X =
[[124 127 149 117 126 116 143 131]
 [135 136 115 128 138 140 136 130]
 [134 136 114 129 137 140 134 130]
 [124 129 146 124 122 118 138 132]]
X[0,-8]: 124
X[:, 7]: [131, 130, 130, 132]
X[-1,-8]: 124
X[2,-8]: 134
X[-3,-2]: 136
X[2,-1]: 130
X[3,4]: 122
X[1,-5]: 128
X[0,4]: 126
X[-3,1]: 136
X[2,-3]: 140
X[-2,-4]: 137

m =
[[133 130 139 128 136 119]
 [119 147 133 132 136 120]
 [122 140 129 136 109 129]
 [124 120 138 139 131 136]
 [148 134 139 122 129 113]
 [121 130 123 133 106 139]
 [124 130 127 132 122 132]
 [127 120 128 128 133 133]
 [121 133 130 132 121 130]
 [130 125 123 123 128 131]
 [134 125 136 129 128 128]
 [132 123 130 128 131 130]
 [136 131 133 130 123 126]]
m[0, 0]	133
m[6, 3]	132
m[11, 3]	128
m[8]	[121, 133, 130, 132, 121, 130]
m[12, 3]	130
m[0, 3]	128
m[4, 0]	148
m[6]	[124, 130, 127, 132, 122, 132]
m[0, 2]	139
m[3]	[124, 120, 138, 139, 131, 136]
m[7]	[127, 120, 128, 128, 133, 133]
m[7, 1]	120
m[3, 1]	120
m[2]	[122, 140, 129, 136, 109, 129]
m[:, 0]	[133, 119, 122, 124, 148, 121, 124, 127, 121, 130, 134, 132, 136]
m[5, 1]	130
m[4, 1]	134
m[1, 4]	136
m[1, 5]	120
m[7, 5]	133
m[11, 1]	123
m[10]	[134, 125, 136, 129, 128, 128]
m[8, 1]	133
m[2, 2]	129
m[5, 3]	133
m[5, 0]	121
m[:, 2]	[139, 133, 129, 138, 139, 123, 127, 128, 130, 123, 136, 130, 133]
m[9, 4]	128
m[9, 0]	130

arr = [148 131 121 136 129 103 122]
arr[-7] -> 148
arr[-3] -> 129
arr[6] -> 122

M =
[[136 124 127 129 126 127 134 125 151 133 125 134 120 133 120]
 [132 128 127 126 125 130 131 130 150 125 121 128 123 140 139]
 [124 126 128 123 130 129 104 127 125 125 133 123 128 113 126]]
M[0,0] -> 136
M[2,9] -> 125
M[1,8] -> 150
M[2,10] -> 133
M[2,1] -> 126
M[0,14] -> 120
M[:, 0] -> [136, 132, 124]
M[0,5] -> 127
M[1,7] -> 130
M[1,12] -> 123
M[1,14] -> 139
M[:, 6] -> [134, 131, 104]
M[1] -> [132, 128, 127, 126, 125, 130, 131, 130, 150, 125, 121, 128, 123, 140, 139]
M[:, 1] -> [124, 128, 126]
M[2,4] -> 130
M[1,1] -> 128

B = [148 126 128  99 124 110 114]
B[0]: 148
B[3]: 99
B[6]: 114

grid =
[[116 143 142 119 139 102 139 127]
 [133 128 135 154 122 116 111 130]
 [115 133 111 130 137 140 110 126]
 [140 137 111 123 120 140 147 115]
 [119 138 128 133 125 119 114 124]
 [133 116 136 118 111 116 129 133]
 [141 121 129 150 123 134 117 133]
 [145 156 141 143 119 129 126 112]
 [144 133 138 125 107 121 124 118]
 [119 132 128 126 123 128 116 131]
 [133 143 124 134 120 118 115 112]]
grid[0, 0]	116
grid[:, 1]	[143, 128, 133, 137, 138, 116, 121, 156, 133, 132, 143]
grid[:, 4]	[139, 122, 137, 120, 125, 111, 123, 119, 107, 123, 120]
grid[4, 6]	114
grid[:, 0]	[116, 133, 115, 140, 119, 133, 141, 145, 144, 119, 133]
grid[7, 6]	126
grid[1, 3]	154
grid[8, 4]	107
grid[6, 4]	123
grid[5, 4]	111
grid[7, 2]	141
grid[3, 7]	115
grid[8]	[144, 133, 138, 125, 107, 121, 124, 118]
grid[:, 2]	[142, 135, 111, 111, 128, 136, 129, 141, 138, 128, 124]
grid[0, 2]	142
grid[:, 3]	[119, 154, 130, 123, 133, 118, 150, 143, 125, 126, 134]
grid[5, 2]	136
grid[6, 3]	150
grid[5, 7]	133
grid[10, 7]	112
grid[1, 1]	128
grid[10, 4]	120
grid[4, 4]	125
grid[9, 3]	126
grid[2, 1]	133
grid[6, 2]	129
grid[7]	[145, 156, 141, 143, 119, 129, 126, 112]
grid[9]	[119, 132, 128, 126, 123, 128, 116, 131]
grid[8, 5]	121
grid[:, 5]	[102, 116, 140, 140, 119, 116, 134, 129, 121, 128, 118]
grid[:, 6]	[139, 111, 110, 147, 114, 129, 117, 126, 124, 116, 115]
